The same turns and mirrors carry the whole set onto itself and the rows of a family onto each other. Which other rows belong to the same family as each row named below? List them in the order they appear above.
These 32 rows form 4 families of 8 rows each.
pino: [ -5.2 -22.5  11.9 -30.9 -13.7  18.0 -33.1  -6.4 -17.2 -13.7   7.8   1.3
   9.2   3.7  19.7]
Ses: [ 14.0 -12.5  14.6 -30.7  -2.8   2.9 -41.8   9.1 -12.7 -12.7   1.6  -8.2
  10.4  -6.8  17.4]
tavu: [  1.1  -6.9  26.7 -31.0 -14.9 -23.5 -24.0 -13.5   8.8   2.9 -17.5   7.1
  -6.0 -13.0  13.3]
Nuze: [ -5.2  18.2   2.7 -41.7  -8.3  13.7  -3.6  -5.2 -27.1 -30.8   7.5  10.9
  31.3   2.8  28.9]
mul: [ -0.4 -21.6  28.3 -20.5 -13.7  13.3 -32.1 -17.4  -2.4  -3.2   2.2  -2.8
   3.3  -3.6  10.4]
pagar: [ -6.7  21.4  -9.3 -41.2 -16.5   8.3 -24.7   1.3 -18.5 -22.9 -19.4  -9.5
  17.0   4.2  26.4]
Komom: [-20.6  22.9  17.7 -25.3  -1.6   4.8  18.2 -10.3 -10.0 -31.9 -12.4  12.0
  34.3   8.9  20.6]
baf: [  0.1  19.0  49.4 -17.4  -3.1 -10.1   4.2 -10.7   3.4 -10.9 -30.5 -10.4
  17.2 -17.3  11.6]
deg: [ -5.1  11.5  45.7 -19.0  -0.4   4.4  11.5 -26.5   5.6  -6.3 -23.1   5.8
  22.1 -19.4   6.8]
katap: [ -3.8  31.5  36.8 -25.6  -4.4 -13.3  18.5  -3.8  -5.6 -22.3 -24.7  -4.1
  26.2  -8.9  22.5]
pulo: [ -7.1   7.2   0.3 -43.7 -22.7  -1.3 -40.2  -2.5 -18.8 -17.0 -17.6  -6.5
   4.2  -1.8  21.6]
zok: [  2.4 -13.6  14.8 -33.4  -8.0  14.6 -42.8 -12.5 -16.9 -14.1   9.2   7.5
  12.4  -9.6  10.8]
luki: [ 13.0 -11.8  33.4 -22.0  -2.9   0.8 -38.5  -1.4   0.3  -3.5 -11.8 -13.9
   7.9 -16.4   8.0]
sug: [ -2.8  -5.4  15.2 -38.7 -23.0 -14.0 -40.1  -9.0  -8.4  -5.5 -16.4   0.9
  -5.8  -9.1  16.7]
tusev: [ -0.5  -6.5  45.2 -18.5  -1.7   6.7 -12.7 -27.7   5.1  -0.4 -16.2   4.4
  12.5 -22.3   0.6]
Sot: [  2.9 -16.6  32.8 -24.1  -4.7  10.2 -36.0 -20.8  -3.8  -3.9  -3.8   4.3
   9.6 -18.9   1.4]
darof: [ -0.6  -0.3   1.8 -40.2 -10.0  16.4 -28.6  -6.4 -27.3 -24.9  13.8   9.2
  21.7  -1.2  21.7]
depe: [-15.9  22.6  34.9 -15.0  -2.3   0.9  18.6 -22.1   5.6 -22.8 -18.0   7.6
  27.9  -0.4  11.6]
tevar: [  9.5  -0.9   2.7 -38.3  -3.5   0.4 -28.8  15.5 -22.7 -24.9   7.1  -1.2
  19.1   1.0  27.8]
gefi: [  2.7  31.2   1.8 -27.4   1.5  -0.3  12.1  -2.3  12.1 -13.3 -23.5  -3.0
  26.0   1.2  23.9]
Bota: [ -9.3   9.0  46.0  -8.6  -6.5   1.1   2.9 -29.0  13.7  -9.2 -16.4   0.7
  16.8  -6.3   3.8]
lav: [ -2.7 -10.3  43.4 -11.3 -10.2   6.5 -17.8 -26.7  10.7  -2.0  -7.3  -3.4
   6.8  -7.6   3.2]
Sas: [  5.8   5.2  26.5 -23.6  -4.6 -22.4  -0.9 -12.6  21.3   4.6 -19.3   7.8
   4.7 -11.4  14.8]
ribif: [-18.6  10.8   4.3 -34.7  -3.8  12.2   2.4  -1.1 -22.1 -34.2  -2.5  11.1
  30.4  12.7  27.7]
Navon: [ -9.4  25.2  33.4 -27.0  -3.4   6.7  24.5 -21.0  -4.9 -16.4 -18.2   8.4
  31.8 -11.8  18.3]
viv: [-13.1  -7.4   0.5 -37.0  -9.4  17.6 -18.1   1.2 -25.9 -25.8   5.7   7.2
  21.4  11.8  26.8]
mabi: [ -2.8  30.5  18.9 -33.6  -4.8 -11.1  12.8   6.8 -17.8 -30.3 -11.1   3.2
  30.2   0.1  32.2]
kos: [  7.6   1.9  46.9 -16.5  -3.0  -4.0 -18.1  -9.9   7.0  -3.4 -24.8 -15.6
   9.7 -21.4   5.2]
tize: [ -2.1  32.0  -9.2 -36.1  -7.1   9.6  -3.2   2.4  -4.7 -20.6 -22.4  -8.9
  27.0   4.7  26.4]
dabu: [  2.0  16.8   4.6 -39.8  -4.5  -5.3  -5.9  13.7 -24.8 -32.0   2.0   2.2
  28.2   5.2  33.9]
vepa: [ -7.9  27.2  14.4 -35.2  -6.2  10.9  17.9 -12.3 -18.9 -26.4  -5.3  11.0
  34.2  -1.0  28.2]
ris: [  5.9  20.4  16.6 -22.7   1.9 -12.8  13.5  -7.7  22.8  -2.1 -22.9   4.6
  17.8  -6.5  17.9]

Same family as Nuze: deg, zok, tusev, Sot, darof, Navon, vepa
Same family as sug: tavu, pagar, pulo, gefi, Sas, tize, ris

